Rotation paths and how fast each direction turns (degrees per step)
Each turn is a multiple of 5 degrees from 10 to 175, or 0.
Each row of a path follows its step; steps can be skipped.
Rotation 1:
step 1: [ 0.46 -2.68 -2.12 -0.35 -1.22  2.18 -0.16  0.06  2.71 -2.51 -0.28  0.22
  1.26 -1.18 -0.83 -0.44 -1.10  0.21  0.35 -1.96  2.47 -4.76 -1.98  0.57
  0.38 -2.88 -1.38  1.96  1.24  3.15  2.42 -0.78 -2.47  1.40 -3.66  2.87
 -0.37 -2.87 -1.79 -0.76  1.68 -3.07  1.38  2.72 -0.39 -1.55 -0.87  2.10
  2.31 -2.69  3.94 -2.20 -0.15 -3.12]
step 3: [ 0.36  1.70 -1.25 -4.20 -0.27  1.86 -1.33 -0.67 -3.05  1.66 -0.35  0.98
  0.06  0.46 -0.41  2.09  0.94 -1.81  0.54 -1.99  3.52 -2.07 -1.37  3.12
 -2.35 -4.67 -0.07  2.37  0.72 -0.55  1.31 -2.47 -0.72  0.88 -1.04  1.68
 -1.36 -1.76  3.91  0.01  2.44 -0.24 -1.95  2.14  1.12 -0.90  1.59 -0.39
  2.20  0.88  0.58 -3.40  3.25 -4.63]
step 6: [ 0.73 -0.14 -0.55  0.31  0.94  1.41 -0.75  2.05 -0.08 -0.73  0.90 -0.49
 -1.40  2.48 -2.94 -1.36  0.15 -2.46  0.07 -1.45  1.00 -3.87 -1.81  1.27
  1.81 -4.68 -0.80 -0.84  0.83  0.93  3.21 -2.39  1.85 -3.52 -2.06  2.33
 -0.22 -2.81  0.72 -1.05 -0.56  0.16  2.77  5.06 -3.49  0.75 -2.30 -0.02
  0.62 -1.65  2.79 -2.98 -2.01 -1.44]
step 8: [-3.24  0.81 -2.96  0.91 -0.81  1.60  1.15  0.54 -3.45  3.44 -1.81 -2.67
 -0.24 -0.70 -1.63  0.66  0.50 -0.70  1.72 -2.34  2.27 -2.23 -3.98 -0.63
 -1.96 -2.71  0.93 -1.81 -0.01 -1.44  0.15 -2.94  0.46  0.27 -1.47  1.70
  1.57 -1.63  3.11  0.80  1.88  2.13  0.74  2.28  1.17 -0.45 -2.88  1.21
  1.66  0.97 -0.90 -6.26  1.37 -0.79]
step 9: [-3.77 -0.49  1.11  1.84  0.27 -0.01  0.14 -1.78  3.24  4.17 -1.52  1.65
  2.18  1.90 -2.03 -1.23 -1.24 -1.87 -2.55 -2.93  1.32 -4.60  0.16  2.68
 -0.13 -1.29 -0.13 -1.76  2.17  0.21  2.64  0.77 -0.16 -4.71  2.52  0.27
 -2.10  1.57  0.27 -0.06  4.03 -0.51  0.60  0.97  1.36  0.92 -0.73 -0.51
  2.68  0.54  0.59 -4.67 -0.56  0.09]
step 10: [-1.49  0.37 -1.90  0.61 -1.28  3.52  2.53 -2.71  2.21 -1.87 -0.72 -2.05
  1.59 -0.60 -3.63 -0.71 -1.34 -1.90  1.07  0.71  0.91 -2.66 -1.65 -0.21
  1.58 -0.79 -1.57 -2.74  1.52 -3.62  2.86 -1.12 -1.88 -2.41 -3.13 -2.66
  1.67  2.75  3.08  0.23  2.09  1.82  0.68  1.95  0.53 -4.22  1.46 -1.77
  1.81  0.62 -0.47 -1.93  2.35 -1.16]
step 11: [-0.39 -1.16 -0.58  1.21 -0.79  1.61  2.45  1.08  4.24  0.55  2.01  3.53
 -0.86  0.46 -1.92 -0.52 -1.18 -1.01 -2.09 -1.37  3.13 -0.54 -2.53  2.19
  1.32 -5.12  1.49 -0.95  0.68 -1.74  2.36 -3.77  1.07 -3.78 -1.19 -0.28
  2.46 -1.21  2.26  1.66 -0.46 -0.92  4.14  0.43  1.94  0.94 -1.49  2.27
  2.14 -1.54  0.99 -1.58 -1.53 -2.25]
step 12: [-2.89 -1.93 -4.47 -0.21 -1.11 -0.08 -2.72 -1.31 -0.09 -1.51 -0.45 -0.55
  1.55 -1.52 -0.84  0.48  0.18 -2.88 -3.08 -1.21  3.24  0.15  3.05 -0.93
  1.44 -2.15  0.00 -2.88  3.22 -1.82  1.23 -0.85 -3.75 -2.70 -0.15 -0.52
  0.65 -1.99 -2.34  1.01  2.95 -0.15  2.16  3.00  3.02 -2.65 -0.72  1.43
  1.02 -1.92  1.38 -0.67  1.54 -2.56]
step 17: [ 1.32 -2.10 -4.40 -0.56 -2.57  0.46 -0.16 -0.69  0.46  0.55  1.05  0.38
  1.15 -1.49 -2.33  0.19  2.23 -1.65 -2.04 -0.59  0.74 -2.61  3.16  0.06
 -1.21  0.82 -1.60 -2.92  0.70  1.75 -0.47  1.72 -1.54 -1.23  2.04 -0.16
  0.50 -2.52  1.56  0.92 -0.38  1.96  3.11  6.98 -0.10 -1.51 -1.85  1.27
  1.64 -2.24  3.08 -1.92  0.40 -4.35]
step 19: [-0.56  2.07  0.57 -2.55 -2.69  0.27 -0.32 -1.46  1.98  1.75 -2.50  0.29
 -0.77 -2.53 -3.26 -1.55 -0.20 -4.28 -0.64  0.54  1.34 -4.63  0.15  0.83
 -0.85 -0.78 -1.91  0.77  2.63  1.89  0.88 -1.88  0.27 -0.56  1.98  2.52
  0.45 -5.67  3.46  0.14  2.64  3.64 -0.34  1.11  1.63 -0.83 -2.92 -0.71
  1.46  1.41  1.36 -1.24 -0.85  0.07]
step 20: [-0.97  2.14 -3.61  1.51 -2.19 -0.37  1.84 -2.51 -1.54  1.12 -1.81  1.13
  1.07 -3.12 -0.45  0.00 -1.95 -0.38 -4.84 -0.29 -0.19 -4.65 -2.00  0.79
 -2.95 -1.54  0.96 -0.82  2.16 -2.67  0.70  0.84 -1.35 -0.04 -1.02  0.62
  1.87  1.70  4.03  0.29  2.11 -2.28  0.86  4.00 -1.94  1.10 -2.95 -3.07
  2.02  0.93  0.91 -2.06 -1.00  0.53]
Directions:
[-0.50  0.53 -0.59  0.66 -0.63  0.11 -0.46  0.05  0.04  0.22  0.21 -0.69
  0.16  0.62  0.20  0.18  0.24  0.46 -0.99  0.02  0.65 -0.04  0.46 -0.72
 -0.18  0.46 -0.51  1.44  0.02 -1.01 -0.07  0.84 -0.82 -0.34 -0.11 -0.37
  0.29  1.00  0.54 -0.09  0.26  0.65  0.23  0.08 -0.61 -0.50 -0.30  0.02
 -1.06 -0.09 -0.17  0.56 -0.15 -0.28] | 140
[ 0.38  0.26 -0.04 -0.60  0.04 -0.23 -0.01  0.27  0.77  0.22 -0.05  0.01
 -0.11  1.30 -0.17 -0.22  0.28 -0.21 -0.02 -1.69  0.60 -0.58 -0.12 -0.44
 -0.41 -0.54 -0.01  0.69 -0.50  1.24  1.29 -0.55  0.11  0.37  0.16  0.33
  0.44 -0.05 -0.19  0.76 -0.59  0.61  0.06 -0.69  0.27  0.31 -0.62  0.13
 -0.18  0.08  0.10  0.49 -0.06  0.07] | 140
[-0.33 -0.24  0.45  0.72 -0.13 -0.64 -0.18 -0.05 -0.25 -0.16  0.27 -0.08
 -0.15 -0.35  0.74 -0.18  0.16  0.02  0.70  0.76  1.11 -1.18 -0.05 -0.94
 -0.02 -0.41  0.28 -0.37 -0.92 -0.54  0.51  0.45  0.26 -0.63 -0.19 -0.36
 -0.42  0.16 -0.12 -0.31 -0.18  0.55  0.80 -0.19  0.72  1.21 -0.05 -0.35
  0.50  0.80  0.47  0.34  0.81  0.23] | 25
[ 0.12 -0.29  0.47 -0.98 -0.46  0.89 -1.14 -0.70 -0.23 -1.02  0.39 -0.37
 -0.55  0.09  0.27  0.50 -0.68  0.21 -0.40 -0.55  0.58 -0.01  0.33  0.32
 -0.07 -0.82  0.62  0.24  0.78 -0.32 -0.54 -0.05  0.14  0.29 -0.17 -0.47
  0.06  0.62 -0.12 -0.73 -0.69 -0.88  0.16 -0.58  1.31 -0.05 -0.09 -0.39
 -0.12 -0.30  0.26  0.29 -0.01 -0.27] | 35
[-0.98 -1.27  0.22 -0.33  0.66  0.38  0.67  0.43  0.88  0.47  0.21 -0.22
  0.13 -0.03 -0.05  0.20 -0.04  0.71  0.00 -0.16 -0.16  0.92 -0.12 -0.31
  0.52 -0.41  0.20 -0.41  0.80 -0.01  0.21 -0.68  0.14 -0.02  0.00 -0.03
  0.20  0.98 -0.37  0.13  1.33  0.24  1.09  0.01  0.28 -0.06 -0.36 -0.08
 -0.37  0.24 -0.56  0.65  0.99  0.38] | 25
[-0.09  0.00 -0.01  0.35 -1.51 -0.82  0.46 -0.10 -0.35  0.08  0.40 -0.51
 -0.06 -0.38 -0.40  0.39 -0.77  0.70  1.12 -0.57 -0.30  0.29  0.27 -0.22
 -0.25 -0.74  0.44  0.26 -0.01  0.42  0.49  0.08  0.96  0.47 -0.83  0.04
  1.09  0.36 -0.12 -0.54  0.06 -0.11 -0.03  1.18 -0.80  0.02  0.26  0.08
 -0.32  0.07  0.52 -0.38  0.06 -0.39] | 155
